In the data rows, 128 means zero.
Here are some points, each followed by its number:
[190 107 128  87  77 121 123 100 155 101  95 163 148 142  92 103 122  59
 127 114 204 153 148 114 116 158  68 161 124 170 145 246  59 107 128 207
 136 211 139  87 101 255 144 142  85  92 120  66 158  66 159 206 161  84
 177 138 104  82 103 152 107 115 134 146] 0
[127 181 155 126 132 113 196 142 134 115 125 232 152 134 139 125 104 135
  98  76 210 181 161 125 202 169 123  41 105 115  93 178 134  82 142 148
 127 122 124  80  69  37 148 112 139 128 102 143  81  90 127 123  82 120
  25 173 118 117 148 148 138 150 107 108] 1
[131 152 144 103 119  85 145 119 150  66 146 161 148  64 121 149 136 199
  88 116 142 191 106 115 185  86 185 132  97  87  64 155 120 115 153  54
 146 137 105 150 123  51 145 126 138 156 126 240 120 134 131  85  50 137
 112 178 109 176 125 155 140 141 114 100] 2
[103 122 111 155 113 169 126 145 117 127 117 155  84 193 165  80 118  85
 156 135 133 116 156 125 113 132  72 130 119 156  88 140 157 163 105 187
 128 120 153 101 175  99 109 107 143 107 130  89 173 106 111 124 158  97
  85 173 149 127 123  98 117 156 114 139] 3
[186  94 119 167  95  99 103 133 146  59 110 171 116 107 107 120 126 115
 110 113 124 148 113 114 104  92 191 252 111  82  78 154  97 105 223 137
 152 158 117 159  78 144 175 130 122 148 148 190 177 120 126  63 102 162
 214 123 104  89  60 131 147 145 149 134] 4
[119 141 154  76 169 144 107 122 133 157 157  14 171  86 170 166 125 174
 148 190  99 106 101 107 124 143 154  60 136 115 141  53 124 142  98  86
  95  92 128  87 177 143 109 128 120 128 132 159  96 137 103  78 138  77
 188  90 154 183 139 166 154 119 153 108] 5
[136 156 139 147 122 123 177 158 127  74 123 211 125 132 142 128 121 156
  99  92 151 203 148 131 207 119 159  45  79 113  46 187 150 104 148 110
 158 129 114 115 107  17 140 116 151 123 116 177 119  96 111 105  82 112
  27 203 115 150 111 126 137 170 100 108] 6
[144  99 129 153  88  90 125 149 118  51  92 206 134 114  80 103 123  95
  91  92 161 178 122 139 162 111 162 255  86  76 103 192  55 119 221 147
 148 173 111 147  61 143 199 131 108 151 136 148 166  95 146 115 131 198
 197 128  96 112  63 116 153 133 114 134] 7
[ 53 168 152 110 182 111 132 155 104 219 161 118 183 110 106 114 120 162
  90 114 166 147 106 164 175 145 136 101  88 100 156 119 118  74 148  79
  92 111 112 112  64   0 150 113 136 163 117 156  80 173 111 123 101 223
  81 122 139 166 200 117 168  87 111 106] 8
[149  88  95 108 133 108  92 128 111 107 115  81  95 141 125 120 133 128
 157 154 100 100 132 146 108 133  99 197 148 156 219  87  89 176 186 106
 129 158 121 131 112 173 153 111 116 132 133  80 169 118 115 109 182 128
 198 115 124 115 137 119 134 116 105 154] 9
[129  94 115 149 147 107 129 118 114 118 112  97  99 143 109 131 122 123
 153 129 139  88 136 124  80 181  97 174 176 123 180  56 143 171 115 156
 132  93 115 178 128 125 140 106 131 134 137 111 161 163 114  81 193 164
 130  93 106 126 117 112 143 112 122 156] 10
[167  81  88 131  83 129  99 118 119 120 110 115  98 174 113 104 151  65
 151 150  69 109 146 142  92 102  89 192 162 176 178 174 121 143 135 162
 146 192 134 130 134 230 135 136 107  93 128  52 174 105 136 192 167 109
 158 123 124  72 123 105  98 137 140 155] 11
[ 93 156 123 141 148 136 159 160 112 101 149 156  92 139 126 133 123 164
 119 108 118 149 147 149 196 103  91  57  94 154 104 102 161 152  87 111
 139 106 129 127 139  42 121 114 170 109 117 131 114 132 133 124 119 118
  21 180 130 182 157  97 125 142  84 129] 12
[126 113 121  66 136 108  90 105 120 122 160  16 148  81 111 152 146 186
 145 184 115  96 107 122 123 115 107 143 129 146 206  78  95 168  92  80
 112 129 123 136 171 192 126 136 123 120 129 125 130 155 135 156 152 102
 187  88 132 180 144 136 137  91 123 129] 13
[148  91 102 190  95 125  99 137 122  86 104 174 115 172  90  75 133  60
 125 119 133 169 139 133 106  96 128 245 105 111  68 210 147 117 150 170
 158 175 119 152 126  82 132 100 142 122 132 142 216 142 117 126 152 150
 103 162 104 104  78  95 136 156 122 143] 14
[120 158 175 134 170 134 145 117 167 116 130 153 164  89 170 156 102 184
 118 124 174 165 102  89 118 173 188  46 130  66  34 116 145 118 141 109
 126  73 114 132 145  52 113 116 130 160 115 223  97 129  88  32  92 116
 129 135 128 166  86 182 160 138 142 100] 15
[151 148 155 162 132 188 175 158 143  78  91 217 117 169 171 117  92 109
 131  88 169 186 163 121 157 150 145  35  89 123  25 199 139 119 152 168
 157 127 138 100 145  85 103 101 137 121 102 117 131  53 117  99 145  50
  46 187 129 123  70 141 123 180  87 121] 16
[165 119 126 168 115  79 139 106 158  97 109 191 120 119 114 127 121 119
 119  89 145 113 127  91  68 156 148 196 176  97 109 128 133 112 194 175
 132 117 131 142  60 132 148 134 109 150 152 179 131 136 123  66  64 185
 205 119 116  58  98 152 141 139 183 135] 17
[123 152 144 139 121  82 149 130 149  68 128 216 127  80 129 138 123 174
  86  92 136 172 114 114 161 118 172 145 113  79  59 137 118 112 176  93
 138 112 118 156  88  46 170 121 141 163 133 223 112 133 137  79  47 174
 137 164 111 138 117 149 143 140 127 109] 18
[155 101 112 197  81 169 143 141 130  90  81 224  80 198 112  87 122  27
 125  81 122 166 151 150 114  94 116 174 106 148  67 238 126 141 165 189
 165 177 140 130 115 183 124 135 125 112 128  58 169  67 153 183 151 112
 104 160 118  63  78 105  91 168 109 151] 19
[132  97 139 102 156 126  59 135 113 130 136   8 192 106 114 134 134 142
 145 202 166 144  99 124 126 162 147 106  94 101 139 119  96 133 106 112
 119 132 104 117 172 132 126 125 105 118 120 151 169 152  87  61 201 106
 176  89 125 204  81 132 189 107 139 121] 20
[195 101 124 146 142 129 145 130 142  26  90 159  92 155 139 144 107 111
 158 101 122 147 160 119 113 159 104  98 145 160 136 169 103 183 179 151
 167 168 129 145 127 184 120 106 116 105 105  83 155  69 112 106 173  68
 128 136 107 104  59 151 117 159  89 154] 21
[140 190 156 110 125 141 187 138 158 125 128 198 149 132 144 142 115 167
 106  92 148 181 153 111 183 146 126   0 113 144  60 190 155  66 101 145
 129 133 138  57 114  83 111 119 139 106 122 145  66  84 134 144  57  72
  35 184 135 124 149 167 108 164 139 100] 22
[ 82 161 142 126 148  98 141 133 124 131 168 154 141  88 114 145 140 197
  86 119 126 171 104 135 186  94 162  96 113  97  91 123 152 100 126  46
 131 108 103 158 116   5 139 122 156 159 124 207  92 168 125 109  59 179
  55 163 121 182 166 125 139 126 112 103] 23
[134  99  96 119 130 140  91 175  83 130 136  64  91 143 141 120 137 144
 150 156  65  92 133 162 145  86 135 187 112 153 205  74 106 164 172  72
 132 153 121 133 137 145 136 129 130 125 124  78 164 117 132 134 186 111
 141 116 140 140 145  85 129 120  87 140] 24
[133 106 137  96  85 141  44 100 156 156 131  52 184 102 126 120 160  84
 132 216 115 160  74 103  92 100 169 152 124  94  42 182 148  88  51 118
 116 163 113  95 228 178 104 171 115 105 154 190 174 148 114 117 133  70
 185 138 130 168 111 162 124 144 204 106] 25
[ 84 188 168 149 161 121 191 131 152 155 133 213 134  97 156 149 106 159
  90  54 142 130 119 120 135 149 160  84 147  87  83 104 145 101 161 115
 113  61 128 138  76  54 137 121 143 179 131 181  42 135 143 101  36 196
 105 127 135 111 155 160 128 124 134 106] 26
[202  90 111 117  74 129 119  93 139  80 100 160 118 149 102 123 133  79
 141 124 154 134 151 119 114 138  95 159 133 176 156 213  79 134 128 185
 152 208 137 115 121 255 141 148  94  87 124  55 166  70 150 187 169  72
 166 124 103  78  86 133  92 133 132 152] 27
[ 89 174 146 120 165 142 150 143 142 136 167 159 107  97 164 168 126 195
 107 112  77 151 108 129 168  89 157  28 140 123  81  73 172 120 110  54
 122  80 124 132 136  54 115 123 163 142 133 185  63 143 123  98  61 125
  72 156 146 173 171 148 108 141 119 109] 28
[125  85 104 170 135 196 104 139  97 160 119  55  85 165 184 128 136 117
 167 163  40  77 123 147  92  90 167 125 130 139 145  84 147 179 129 107
 146 100 132 177 196 177 104 126 131 126 129  72 167 123 106 120 209  95
 133  99 149 133  99  84 127 129 104 144] 29
[130 122 123 165 132 160 155 191 101  91  89 206  97 182 128  89  98  91
 123  75 140 153 161 173 159 130 121 163  71 137 136 189  74 144 240 155
 143 156 137 106  62 133 163  98 116 134 114  47 138  55 139 149 161 147
 125 134 131  88  94 100 126 144  60 144] 30
[127 138 150 123 115  71 138 119 138  68 138 165 166  53  90 149 131 161
  80 103 161 169  97 114 161 100 199 216 109  53  94 136  90 106 177  80
 133 121 102 166  91  93 183 132 127 179 134 225 121 148 141  86  70 192
 169 118  99 153 100 152 154 123 124 109] 31
[113 143 124  84 124 121 134  91 124 169 168  66 158 123  98 142 156 132
 131 157 127 133 135 117 154 138  71  38 139 171 157 143 166 108   0 124
 123 148 129 129 184 116  90 146 143  81 111 119 118 175 125 200 139  81
  23 145 124 182 184 122 126 106 132 122] 32
[ 51 131 144 121 176 182  89 142 100 255 136  31 167 148 150  93 118  73
 149 161 102  57  97 162  57 152 141 151 153 109 206  70 119 134 146 124
  65  92 137  97 129 154  98 128 109 161 138  63 102 160 120 142 182 194
 209  43 176 111 189 118 140  75 142 125] 33
[143 116 113  64 131  59  82 123 121 115 144  60 161 107  82 123 135 160
 134 136 168 114 130 118 122 169  81 186 127 143 221 121  72 123 156 139
 106 165 124 103  80 160 168 131 101 121 133 123 132 146 135 139 129 161
 205  92 121 125 138 135 161  97 148 133] 34
[ 68 158 172 144 206 156 125 171 114 209 125 115 185 114 151 115  91 151
 111 122 169 130 100 150 124 174 191 102  83  60 115  95 102  98 208 101
  93  69 119 117  80  14 131  95 128 190 116 168  89 149 102  44 127 215
 155  85 156 151 127 132 186  97 114 102] 35
[129 109 123 176 132 159 140 151 116 169  81 168 109 187 108  80  95  32
 137  90 179  91 147 151  62 162 110 226 123 128 168 152  84 127 227 208
 114 143 145 110  48 187 152 111 108 153 118  37 139  95 150 148 176 192
 191  77 137  34 107 107 129 116 117 155] 36
New points follow, each followed by the number of its nearest point above, looking only along the 6 directions in which the numbered points spread most.
[148  97 103  68 107 103  63  97 123 135 151  24 163 101  89 131 158 126
 144 196 127 115 114 128 120 118 100 159 124 161 197 127  91 139  76 107
 121 182 119 122 171 206 119 153 112  97 128 112 165 152 135 176 168  96
 175 110 124 172 144 127 125  93 139 132] 13
[194 125 131  55  88  84 130  80 163  83 148 101 157  73 108 168 152 165
 126 166 141 149 123  88 149 125 128  90 146 144 125 149 119 112  68 113
 138 162 118 108 157 194 122 155 110  86 136 177 126 119 128 148 102  51
 162 147 106 154 124 171 112 131 172 116] 25
[126 133 145  78 137 136  90 115 155 139 129  66 145  90 184 147 122 146
 154 181 132  85 103  96  76 159 131 111 159 113 128  55 118 136 115 140
  93  83 138  84 169 189 109 142 106 136 142 156 109 127 127 104 125  90
 255  92 155 142 118 174 130 124 181 118] 20
[133 118 136  85 159  81 115 118 115 105 150  50 165  57 128 176 137 201
 121 155 147 120 100 126 158 141 156 107 140 105 181  62  94 144 116  67
 125 119 109 169 123 118 155 128 121 143 122 178 110 165  96  77 134 151
 171  80 116 190 113 133 178  90 128 118] 20
[140 124 122  81 128  79 102 104 151  94 118  92 110 112 163 136 132 182
 148 159 126 114 127 110 108 155 107 138 166 141 144  65 136 142 144 133
 115 146 132  96 131 120 129 129 120 111 134 168 134 124 126  94  98 109
 199 155 125 126 141 161 129 145 172 127] 20
[134 124 116 113 164 125 149 126 112 100 170  84  97 102 135 175 130 206
 148 137  90  90 126 138 137  93 125  87 154 157 197  31 133 171 108  60
 133  98 118 170 149 137 121 114 144 136 114 112 115 154 113 122 154 106
 103  98 125 169 141 125 127 111  83 139] 24
[127 171 153  41 120  86 145  90 168 190 145 135 189  83 104 138 127 139
 104 123 210 123 124 102 130 181  82  77 154 154 162 160  93  71  92 156
  90 136 145  75  78 159 125 146 108 121 125 142  56 125 156 188  58 140
 170 129 136 108 191 181 120  80 177 108] 34
[174 108 111  48 120  96 103 100 117 155 138  40 174  99  67 132 142 138
 134 166 171 100 133 136 132 148  89 158 119 177 255 150  47 127 127 115
 114 198 131 116  94 222 139 144 101 111 108  78 140 131 135 207 167 116
 186  87 117 126 154 126 137  61 115 136] 34
[142 144 143  85 116 101 119  89 160 113 148 114 131  76 153 173 139 173
 136 148 100  95 114  85 108 124 137  95 190 126 129  61 141 149  88 121
 112  97 137 115 161 189 116 155 120 127 155 170  86 132 144  96  79  88
 196 117 134 132 138 175 111 132 183 117] 20
[107  87 101 192 121 159 110 154  78 222 110 115 123 194  78  78 130  18
 129 121 132  89 133 186  86 128 113 230 125 139 198 164 112 101 148 181
 121 153 133 148  75 176 138 129 108 130 128  15 162 146 138 190 211 217
 131  60 125  63 136  61 130  93 120 158] 36
[136 128 124  39 141 130  90 110 124 125 161  16 150  88 119 154 145 180
 150 192  95 107 111 122 141  94 123 107 113 151 194  82 101 168 108  57
 113 155 128 111 182 190 118 133 131 118 121 123 125 134 130 150 147  68
 177 109 140 189 155 145 124 107 114 122] 13
[149  82 104 143 121 165  84 151  96 155  93  93 128 205 111  82 125  43
 159 151 124 122 149 168  99 138  95 172  99 162 185 192  88 144 173 179
 130 187 137  94 112 212 123 122  97  96 126   9 180  86 118 169 221 116
 161  98 138  82  99  94 130 129 115 154] 11
[101 173 160 103 148 140 144 127 168 155 127 167 138 107 184 132 114 177
 119 124 120 161 112 104 146 140 148  29 151 116  40 111 162 108 119 112
 114  84 132  73 151  45  89 121 147 132 139 203  92 111 117  74  63  95
 124 197 153 160 161 171 121 147 155  99] 15
[125 120 133 103 178 110 155 123 111 112 139  86 103  94 161 168 114 176
 146 120 102  74 124 134 121 155 124 137 180 133 234  18  91 197 177  69
 121  97 118 168 108 156 143 105 133 161 115 103 101 140 122 104 160 145
 171  70 123 146 137 136 133  87  79 142] 10
[ 97 117 110 116 128  53 133 101 107 151 136 104 135 130  81 121 149 150
 126 107 143 103 142 141 137 176  65 181 190 144 222 105 135 121  83 146
 119 146 113 157  95 103 138 129 126 115 119 113 131 187 128 152 130 202
  98 117  96 121 186 109 146  94 136 145] 34
[157 120 122 159 107  71 154 134 134  47 112 232 107 106  89 133 121 146
  88  72 168 166 135 126 162 126 143 202 118 110 106 159  91 122 200 136
 158 143 120 167  43 103 184 119 127 147 126 165 129 113 149 111  81 188
 139 147  94 100  90 121 132 132 117 135] 7
[129 155 151 178 183 170 174 159 142 118 122 150  82 124 213 162  90 156
 138  91  92  98 127 128 105 127 194  73 144  98  97  41 153 147 222 103
 126  61 137 136 102 103 138  94 129 171 125 145  75  96 123  59 100 125
 159 110 156  96 107 153 114 150 115 125] 35
[122  94 162 150 168 166 115  92 137 175 114  71 187 132 129 148 116  72
 154 157 177 111 105  92  46 215 120  83 191 104 117 129 134 132  26 200
 122  75 127 174 192 194  72 130 102 124 121 101 143 169  79  76 229 122
 138  43 109 155  55 145 171  87 157 140] 20
[145 103 110 158 106 101 124 160 111  69  99 185 105 135  99  95 113  81
 109  83 164 135 140 150 133 119 129 255 100 104 152 149  65 136 240 148
 141 157 124 150  44 135 187 117 115 157 135 110 162 105 159 153 137 199
 183 116 106  90  90 104 143 119  89 146] 7
[130 104 117 200 104 162 108 156 122  58  91 203 103 186 118  77 116  62
 124 105 124 192 141 151 129  97 137 200  60 105  28 220 125 146 188 168
 164 161 126 136 139  95 129 107 139 128 126 121 196  86 126 118 153 126
 104 176 117 121  49 102 134 180  94 139] 14
[158  84 116 103 111 114  74 107 135  75 120  55 143 119 113 134 148 130
 153 178 122 137 114 103 102 127 104 162 146 131 119 136 122 154  67 143
 140 146 115 145 204 182 112 146 117  91 139 143 194 145  94 106 183  78
 153 127 106 177  78 137 151 136 147 139] 25
[157  96 106 153 108 158 136 150 105 129  86 152  96 198 111  99 121  56
 143  99 120 114 162 160 111 133  87 165 118 181 186 194  92 131 178 189
 142 184 146 116  83 233 147 131 103  99 123   0 140  70 155 186 177 129
 142 104 129  49 102  98 104 134 112 158] 11
[143 108 101  83  96  81 102  84 124  94 146  83 132 124  85 128 162 141
 140 166  98 131 134 128 148 119  75 158 130 162 162 137 138 128  51 128
 134 176 121 126 169 154 133 131 128  88 134 129 168 154 130 163 136  93
 115 155 101 160 149 126 137 132 146 137] 13
[127  82  99 207  93 161  99 111 120 146 116 129  77 175 136 102 144  74
 150 150  95 104 125 128  70  84 138 212 160 124  90 110 192 135  85 165
 145 127 127 162 180 144  99 145 128 120 143 111 201 154 105 140 183 125
 110 128 121  98 112  88 104 151 154 151] 29
[ 75 152 155 125 145 166 132  75 146 239 147  80 151 119 154 147 133 114
 143 144 110  55  99 111  45 151 113  89 207 120 143  67 173 122  33 149
  83  62 147 130 182 193  82 161 125 146 146 104  65 180 142 154 119 138
 143  57 154 117 174 155  94  99 182 123] 5
[ 99 120 102 169 107 168 130 166  89 152 107 148  92 196 109  72 125  75
 138 108 125 114 165 156 151 116  85 165  84 151 122 139 148 137 105 185
 138 127 152 125 140  88 120 126 145 115 120  68 168 121 149 176 171 139
  56 163 140 117 138  65 126 136  95 144] 3
[135 137 107  74  85  87 153  89 132 128 142 126 118 121 121 134 154 158
 130 128 123 103 153 116 149 139  53 104 165 189 191 128 128 115  48 154
 126 148 145 118 138 188 121 154 134  92 127  88 107 124 166 201  94 106
  98 150 122 110 186 136  99 113 144 134] 32
[149 130 148 179 129  97 139 101 164 112 114 199 136 106 125 140 114 139
 108 104 157 132 116  94  72 160 186 164 147  59  58 124 153  90 172 168
 135  81 125 162  79  91 150 121 117 166 143 211 122 155 117  28  78 191
 173 108 109  75  82 153 146 141 186 124] 17
[160  92 115 185  98 120 126 100 155  97  86 199  95 165  99 114 124  80
 141  94 132 108 138 112  37 159 105 213 168 128 107 164 141 136 131 217
 145 130 134 159 116 209 131 139 111 120 140 100 166 125 147 121 136 149
 165 103  98  42  80 135 115 145 161 159] 21
[122  87 114 176 105 159 106 140 105 209  83 147 121 199  96  73 124   0
 133 107 134 101 132 170  63 146 110 229 150 142 186 205  95 111 180 203
 118 169 138 117  67 234 143 138  88 126 134   3 149 104 154 199 197 196
 186  68 129  24 127  95 112 109 142 160] 36
[115 156 142 114 179 144 143 135 129 139 172  94 131  88 152 179 131 212
 120 155  74 145 102 128 162  96 177  27 101 122 108  59 167 128  99  33
 128  88 107 140 152  54 114 114 155 149 123 187  90 162 101  75 107 103
  77 133 138 200 155 138 124 132 113 110] 28
[ 69 120 144 149 172 159 110 110 115 241 144  53 148 135 136 129 124  77
 150 152 114  53 101 131  45 173 118 145 194 111 179  48 149 137  81 151
  87  60 137 154 156 152  93 117 121 150 139  87 108 192 130 106 177 180
 164  39 147 134 145 120 154  78 154 136] 33
[ 79 172 168 137 180 164 155 117 139 220 168  82 166  83 155 181 125 163
 119 139 108  89  88 115 101 129 179  35 175  92 118  42 178  96  57  87
  94  36 125 146 161 111  88 132 139 164 134 168  45 193 115  98 100 152
 108  63 149 160 163 153 124 103 158 105] 5
[120 132 143 209 145 158 177 128 131 153  95 205 100 156 135 120  91  63
 127  58 152  69 145 125  55 166 144 207 178  95 140 102 118 131 203 196
 120  73 145 159  60 168 151 112 124 178 123  79 102 123 150 115 131 210
 164  56 128  31  97 126 118 117 122 149] 36
[122 113 138 162 139 142 115 116 158 128 129 112  92  84 170 149 121 139
 135 159  90  90  77 105  51  82 187 176 181  77  72  33 145 154 148  88
 120  66 122 170 165 143 124 149 144 174 152 195 136 154 127  81 115 134
 223 102 138 130 111 150 107 123 151 127] 20
[132 126 139 175  87 114 147 156 125  41  85 255 121 140 118 103 115  88
  93  71 158 194 137 137 169 111 169 213  90  69  53 198 100 108 214 168
 149 141 118 116  80 118 184 125 117 146 136 143 141  71 150 115 106 166
 140 151 105 100  63 128 135 177 118 127] 7
[132 131 123 177 121 119 182 152 107  71 100 222 102 159  96 113 117 124
 108  58 157 163 171 139 184 146 106 134  98 133 125 180 115 150 151 153
 163 145 129 166  85  69 150 102 141 130 105 101 140 106 130 145 131 154
  29 164 104 122 104  89 141 134  62 138] 30
[165 117 127 110 111  79  92 140 138  56 130 144 154  71  85 135 132 155
  98 136 154 174 102 127 154  92 203 225  83  68  94 151  84 116 206  71
 143 161  96 142  92  96 183 131 120 162 141 220 159 131 121  79  85 151
 189 137 105 145  89 142 154 136 124 114] 31
[118 149 122 141 153 183 164 169 104 110 156 117  77 135 169 164 124 176
 141 132  55 104 140 146 170  69 142  46 110 151 129  52 166 166 102  74
 139  91 136 136 175 115 102 119 161 127 123  99  96 118 132 137 135  68
  50 132 147 165 140 103 106 149  76 126] 12
[177 136 157 119 141 113 118 111 173  63 110 132 153  96 159 158 110 154
 138 130 118 130 125  85  91 166 163 107 122  96  85 117 104 113 183 164
 124 114 139 106 115 171 125 124 106 130 158 192 103  95 112  62  74 101
 235 102 137 109  55 191 149 159 188 116] 17
[124 112  95 132 114 167 122 133  87 203 151  48 104 165 140 123 153 132
 153 168  84  64 139 155 125  95 118 117 112 182 199 103 158 131  68 120
 125 132 141 136 168 176  99 147 124 103 115  44 130 146 133 203 172 103
  87  98 154 107 168  73 106 111 129 137] 24
[122 119 110 108 132  55 122 128 112 147 147 119 138  83  77 133 142 167
 104 117 135  96 114 138 127 115 140 227 139 110 222  90  90 120 185  86
 114 142 117 167  46 111 176 133 115 166 131 154 115 177 147 145  92 232
 182  87 115 107 168 116 142  80 131 130] 34
[181 118 141  30 106  99  86  90 164 161 137  73 204  78  82 126 133 125
 120 176 216 144 102 107 104 148 111 151 137 143 167 180  55  77 117 133
  99 195 117  68  99 230 136 154  78 110 129 133 140 121 137 190 145  96
 232 104 111 127 147 180 119  80 168 124] 34
[ 93 117 127 138 111 140 101  96 149 205 111 117 115 163 150  93 134  47
 155 140  92  78 110 110  18 144  95 199 195 120 123  95 170 138 105 188
  89 105 144  99 161 181 100 143 122 129 162 101 142 150 165 138 140 149
 193 103 143  66 163 149 101 137 195 139] 10
[176 152 143  82  95  92 166  86 172  75 117 177 137  83 144 165 132 191
 110 110 155 145 140  79 157 160 120  74 141 144 108 172 108  97 108 143
 139 143 140 116 115 177 129 156 112 110 126 165  79  86 149 164  43  85
 149 160 121 116 117 180 104 134 162 112] 22
[115 158 144 127 154 127 147 138 152 108 156 161 111  99 156 164 127 201
 110 121 110 170 112 119 163 104 130  32 143 132  49  98 178 129  69  83
 136  91 117 133 150  44 112 121 160 123 133 198  95 143  98  84  82  99
  61 176 124 184 143 143 114 147 131 115] 28
[106  97 115 121 140  77  99 100 104 148 149  57 151 110  75 130 149 128
 130 146 149 107 114 129 112 154 102 183 161 121 211  89 122 144  72 115
 120 128 109 186 131 125 137 126 127 131 125 127 154 202 114 131 176 194
 126  79  99 157 146 109 169  78 127 143] 13
[157 148 149 128 122 101 152 147 156  31 117 233 114  98 128 142 108 170
  97  90 147 192 131 118 173 114 154 116 102 106  57 157 103 122 201 109
 149 136 119 115  81  88 167 116 136 141 132 191 112  79 131  90  64 121
 139 177 110 130  88 160 127 160 110 118] 18
[139  83 103 182 120 139 119 167  82 155  90 144 130 179  74  83 119  39
 122 104 154 118 142 175 110 134 135 245  92 124 197 189  66 118 219 167
 137 173 125 149  47 174 169 120  95 143 118  35 172 115 140 160 206 209
 163  71 116  66  96  74 142 102  94 155] 36
[ 74 161 152 202 144 190 162 157 141 174  88 231  98 183 174  87  86  49
 127  58 141 106 142 143  65 135 120 138 134 114  74 132 143 129 184 198
 107  71 162 103 100 114 114 112 138 164 138  81  89  96 172 132 106 172
 123 122 160  60 132 132 100 143 119 133] 30
[118 176 148 133 130 113 181 141 138  96 137 212 131 111 141 139 123 155
  93  96 136 185 138 122 204 116 164  51  93 103  56 145 154  97 145  90
 140 118 119 114 108  14 156 114 154 139 108 194  92 111 136  97  55 125
  43 195 123 151 145 142 135 161 110 100] 6
[133 107  87 143 115 117 140 137  83  93 138 108  80 140 113 140 150 154
 130 120  84 118 150 148 180  87 132 162 128 147 182  92 145 162 120  81
 159 138 114 182 132 104 145 127 152 128 107 102 154 145 133 153 157 137
  58 139 110 142 146  74 129 131  78 145] 24
[127 175 156 123  97 112 171 118 160  82 126 234 145  94 133 136 128 164
  87  89 143 196 124 105 182 100 190  98 118  77  22 182 153  94 136 106
 139 125 113 107 129  62 140 128 143 148 134 218 102 105 141 107  35 113
  77 195 116 136 136 170 107 175 137  96] 6
[112 129 131 111 121 175 115  91 147 194 139  65 121 122 179 144 139 129
 158 160  52  61 101 116  52 109 124 104 172 150 145  74 150 143  78 125
 100 101 155 115 199 248  86 166 119 128 155  91  99 135 149 153 126  87
 209  84 161 104 156 150  79 114 171 128] 20
[119 157 142 126 147 145 144 128 153 112 163 147 122  95 163 171 134 192
 113 134  91 175 102 111 160  73 161  28 129 120  38 105 186 115  67  61
 139 103 111 135 179  62 101 136 166 125 131 205 102 145  97  94  83  79
  61 176 126 195 136 148 106 155 132 108] 28
[ 85 112 126 180 133 171 121 132 111 250  94 137 119 191 123  82 116   0
 139 106 128  63 125 163  33 151 105 209 174 130 187 128 123 113 158 207
  93 119 150 118  78 203 122 137 103 143 139  22 120 138 158 181 178 219
 180  49 147  28 158 103 111  99 156 155] 36
[147 114 112 188 125 111 163 157 118  68 104 188  95 145 115 114 112 107
 117  94 132 137 145 124 128 113 157 206 103 103  94 127 130 158 202 141
 155 116 126 164  74  59 168 106 137 154 136 151 155 128 117  85 116 175
 127 135 114  99  73  97 156 145 102 136] 14
[146 119 140  87 145 124 111 112 146  81 138  58 124  80 159 168 122 166
 155 159 104  86 109 104 101 129 138 125 154 121 150  32 105 184 129 111
 118  99 135 138 175 210 119 135 122 129 152 144 116 122 129  92 132  81
 237  87 137 159  95 166 120 122 140 129] 20
[107  95 103 167 146 108 127 143  70 155 136  88 125 147  81 121 142 104
 127 120 125 110 133 165 148 139 133 184 131 118 208 107 130 155 119 106
 140 130 101 198 103  79 153 117 130 142 109  95 167 185 105 126 200 207
  62  94 100 143 141  64 153  96  86 147] 24
[128 114 110 132 110  91  67 155 116 139 142 103 158 102  76  99 144 117
  98 146 139 148  98 141 130  80 201 248  81  71 110 154 111  88 201  80
 126 161 106 137  86  65 182 131 121 162 143 206 167 167 126  93  91 205
 180 129 126 127 129 110 157 125 146 113] 31
[104 121 107 134  89 115 126 140  95 174 107 181 134 182  78  53 130  35
 109  94 178 137 159 164 151 155  66 212  94 153 175 219  92 107 149 191
 123 178 140 107  60 113 153 121 117 114 124  53 154 116 164 220 144 196
  94 150 123  83 165  79 141 103 106 139] 30
[175 121 131 167 153 123 152 153 145  49 107 165  94 130 146 136  97 139
 129 106 136 148 140 123 119 150 169 124  95 111  77 128 121 135 231 135
 154 114 130 143  76  75 145 103 123 144 132 176 141  97  92  22 104 122
 168 144 125 105  62 140 160 158 125 131] 17
[158 115 109  99 124  57  85 135 138  94 121 128 140 121 117 103 130 153
 129 138 150 142 132 127 119 139 113 184 109 132 161 147  74 114 227 128
 121 176 128  88  60 112 165 107 108 121 145 166 149 114 107  82  88 155
 227 152 133 103 127 144 157 133 157 126] 17
[178  86 120  96 112 132  92  95 148  50 126  68 112 100 128 160 140 150
 151 167  76 127 109 110  97  95 130 152 131 150 130 133  91 186 114 103
 149 153 129 155 188 255 122 167 119 104 131 118 158 104 135 127 156  53
 223 109 117 154  66 148 114 130 130 142] 25
[ 91 136 108 145 118 129 162 161  71 170 122 146 120 171  95  94 131  86
 111  95 152 107 167 172 193 126  76 136  82 168 209 161 105 124 123 154
 130 146 145 137  74 100 142 118 140 124 107  39 115 130 163 231 147 192
  47 127 135 114 172  53 129  94  74 139] 30
[138 137 135  98 165  92 133 181 123  85 134 147 124 109 128 129 104 175
 111  87 154 148 138 149 170 159 117 121  83 131 170 124  57 125 248  97
 129 150 129 113  29  85 183 101 116 145 115 138 102  89 128  90 100 169
 187 140 134 123 115 136 155 113  86 125] 17
[112 121 119 162 135 105 131 150 103 130 133 138 161 154  78  98 131 110
 104 114 197 195 143 144 189 154  99 116  79 126 105 201 133  93  92 152
 147 152 107 143  99   8 135 109 139 107 103 143 163 157  87 123 152 172
  22 170 103 163 118  86 180 119 105 127] 12
[ 85 136 123 133 118 113  76 163 113 156 138 147 167 137  97  70 136 117
  93 143 135 199 106 158 171  97 158 180  52  84  57 211 127  71 169  98
 121 162 110  94 105   0 153 121 142 134 135 195 162 146 122 108  95 187
 106 187 137 161 145 105 160 142 131 103] 18
[ 95 115  94 192  97 179 142 159  82 178 117 143  86 200 124  95 146  43
 138 127  90  96 153 162 138  98 104 138 112 159 130 141 177 137  67 175
 139 122 143 140 164 138 115 138 149 103 122  41 144 133 145 199 175 129
  36 130 141 109 145  51 100 141 117 143] 3
[127 169 151  39 158 112 157 112 145 140 156 111 154  86 152 161 121 208
 124 128 153 131 132 116 185 168  91   4 133 173 176 104  90 130 118  96
 106 128 137  76 111 140 113 125 125 115 113 125  57  93 137 157  92  80
 140 145 150 162 173 164 121 100 120 109] 32
[134 139 125  47  99  60  95 124 131 151 131 121 187 118  92  94 143 119
 106 115 211 167 143 132 186 186  69 115 105 154 164 211  83  73 126 158
 114 202 131  78  81  87 142 136 102  93 120 148 130 120 139 183  81 156
 126 186 124 131 167 134 156  99 159 111] 34
